One turning vector, and how many ticks it has turned
The counts run from 0 to 194.
[168 133  66 156 117  98 129 156 129 109 135 138 132 108 162  86 157 141
 162 142 143 158 139] : 141
[140 119 110 170 107 125 117 100 105  96 160 107 140 145 180 148 185 108
 128 143 147 161 114] : 65
[145 128  68 173 165 129 138 156 133 123 148 135  93  88 157 123 157  94
 137 146 114 141 137] : 36
[ 93 115 129 159  73 125 145 104 101 146 117 107 134 144 165 149 195 119
 113 132 124 157 114] : 130
[126 124 100 196 122 108 119 108  93 124 128 128 131 130 162 126 192 127
 119 138 108 177 121] : 61
[150 135  77 187 138  91 128 130 110 119 130 140 125 115 157  96 174 142
 139 139 117 175 142] : 101
[105 123 112 188 104 103 138 111  93 144 111 126 122 132 158 124 194 128
 108 140  94 169 125] : 170
[149 130  63 162 156 132 142 164 137 125 146 142  99  82 158 108 149 106
 146 143 125 139 144] : 187
[120 137  91 179 109  88 144 140 107 150 101 139 118 112 148  90 176 148
 133 133 107 170 142] : 57
[125 128  78 124 111 136 178 185 149 160 113 129 101  82 154 108 147 107
 150 134 128 122 148] : 119
[122 136  88 185 116  93 138 129 103 142 108 135 120 121 148 100 179 145
 125 134 105 175 139] : 58
[104 125 115 184 101 108 131 103  89 140 119 117 129 142 163 131 193 127
 109 136 107 174 121] : 171
[123 118 117 171  84 118 122  95 100 113 139 107 142 152 175 141 190 123
 121 137 141 167 111] : 174
[ 86 116 130 164  82 122 149 106  99 153 112 112 123 138 160 151 196 112
 107 137 115 153 121] : 129
[138 126  95 191 146 121 113 114 107 105 153 125 118 121 170 135 180 104
 123 146 121 164 123] : 105
[167 133  78 136  94  96 134 155 129 111 134 129 148 117 161  95 165 148
 168 135 162 155 134] : 139
[100 123 116 181 101 108 138 110  91 146 111 122 123 131 156 129 191 127
 112 134 103 172 123] : 18
[121 111  98 102  79 150 181 173 151 156 128 117 120  98 162 131 154  95
 156 137 154 110 137] : 6
[122 131  97 197 122  96 126 114  95 125 119 130 123 128 158 115 186 137
 118 140 106 176 132] : 60
[124 107 111 121  96 164 157 139 136 133 156 106 119 110 175 165 165  69
 134 141 156 118 121] : 2
[120 123  80 155 154 141 158 167 137 152 127 140  84  75 152 121 156  94
 132 137 106 130 146] : 79
[112 130  82 167 152 140 158 158 133 158 129 135  83  78 151 127 163  88
 121 140  99 130 142] : 80
[140 114 106 140 112 151 128 125 130 105 172 105 127 125 180 160 173  73
 137 149 159 129 115] : 110
[157 125  66 129 132 135 156 176 152 128 143 128 109  82 160 107 143 104
 161 145 148 125 147] : 75
[101 132 101 184 111 100 147 127 101 161  96 135 108 117 146 112 184 135
 115 130  96 166 137] : 168
[151 123  93 131  66 106 139 139 123 114 131 118 155 132 170 103 171 148
 161 135 169 155 128] : 137
[115 110 104 103  79 151 172 158 142 146 135 108 117 104 165 147 162  83
 146 135 155 111 129] : 157
[146 135  76 161 105  86 142 152 117 134 111 133 138 114 152  81 167 158
 156 134 130 167 143] : 98
[ 82 112 130 152  87 141 161 119 114 163 118 110 107 121 159 161 185  90
 107 136 115 137 122] : 86
[123 116 121 159  77 114 126  98  99 117 136 104 149 152 171 146 189 122
 126 139 147 164 112] : 22
[151 133  66 167 166 128 140 158 135 123 147 134  95  83 157 113 156 105
 146 145 120 142 142] : 35
[110 129  89 134  91 110 174 170 132 176  93 137 113  94 143  97 156 131
 146 129 116 138 153] : 163
[162 125  89 131  77  96 136 142 123 112 133 122 158 126 171  98 164 150
 167 139 170 158 132] : 138
[141 129  65 166 164 131 137 160 136 130 147 141  92  84 159 116 156  96
 140 142 117 135 144] : 188
[ 98 110 123 116  69 153 169 139 131 154 129  98 124 113 164 156 175  84
 134 134 148 119 121] : 46
[120 129  91 135  73  99 168 165 132 164  91 132 130 108 148  87 162 149
 146 127 129 147 142] : 53
[ 87 119 113 164 130 144 161 136 115 164 119 125  89  99 152 151 177  86
 108 145  93 133 128] : 83
[105 111 114 106  56 142 176 148 136 160 115 107 130 113 160 138 165 108
 144 129 152 116 131] : 48
[144 114 105 132 105 158 136 130 131 107 170 104 126 118 179 157 168  77
 142 145 163 124 118] : 111
[ 84 113 125 159 105 142 159 123 113 163 117 114 104 114 161 159 187  83
 105 133 107 139 119] : 85
[ 99 113 113 160 133 162 147 128 121 144 145 116  91 101 162 163 174  62
 112 143 114 127 125] : 41
[136 113  90 104  96 148 166 168 155 129 152 116 123  96 168 131 147  89
 162 144 164 112 131] : 115
[146 117 110 156 101 127 121 104 112  95 161 106 143 139 182 153 181 104
 134 144 161 157 114] : 66
[120 136  86 152  93  94 159 151 119 158  92 136 128 110 148  86 165 156
 143 130 114 158 149] : 55
[101 131  91 162 109 109 167 160 119 177  87 138 103 100 143  99 170 131
 131 128 100 149 145] : 13
[167 121  78 119 104 138 146 162 148 111 158 116 131 102 172 116 150 108
 165 141 175 126 132] : 72
[171 134  63 140 130 122 141 166 143 113 150 135 120  93 166 100 149 120
 163 141 157 135 144] : 184
[128 115 112 152  74 116 128 102 105 112 138 106 151 154 175 142 186 127
 133 139 153 160 111] : 23
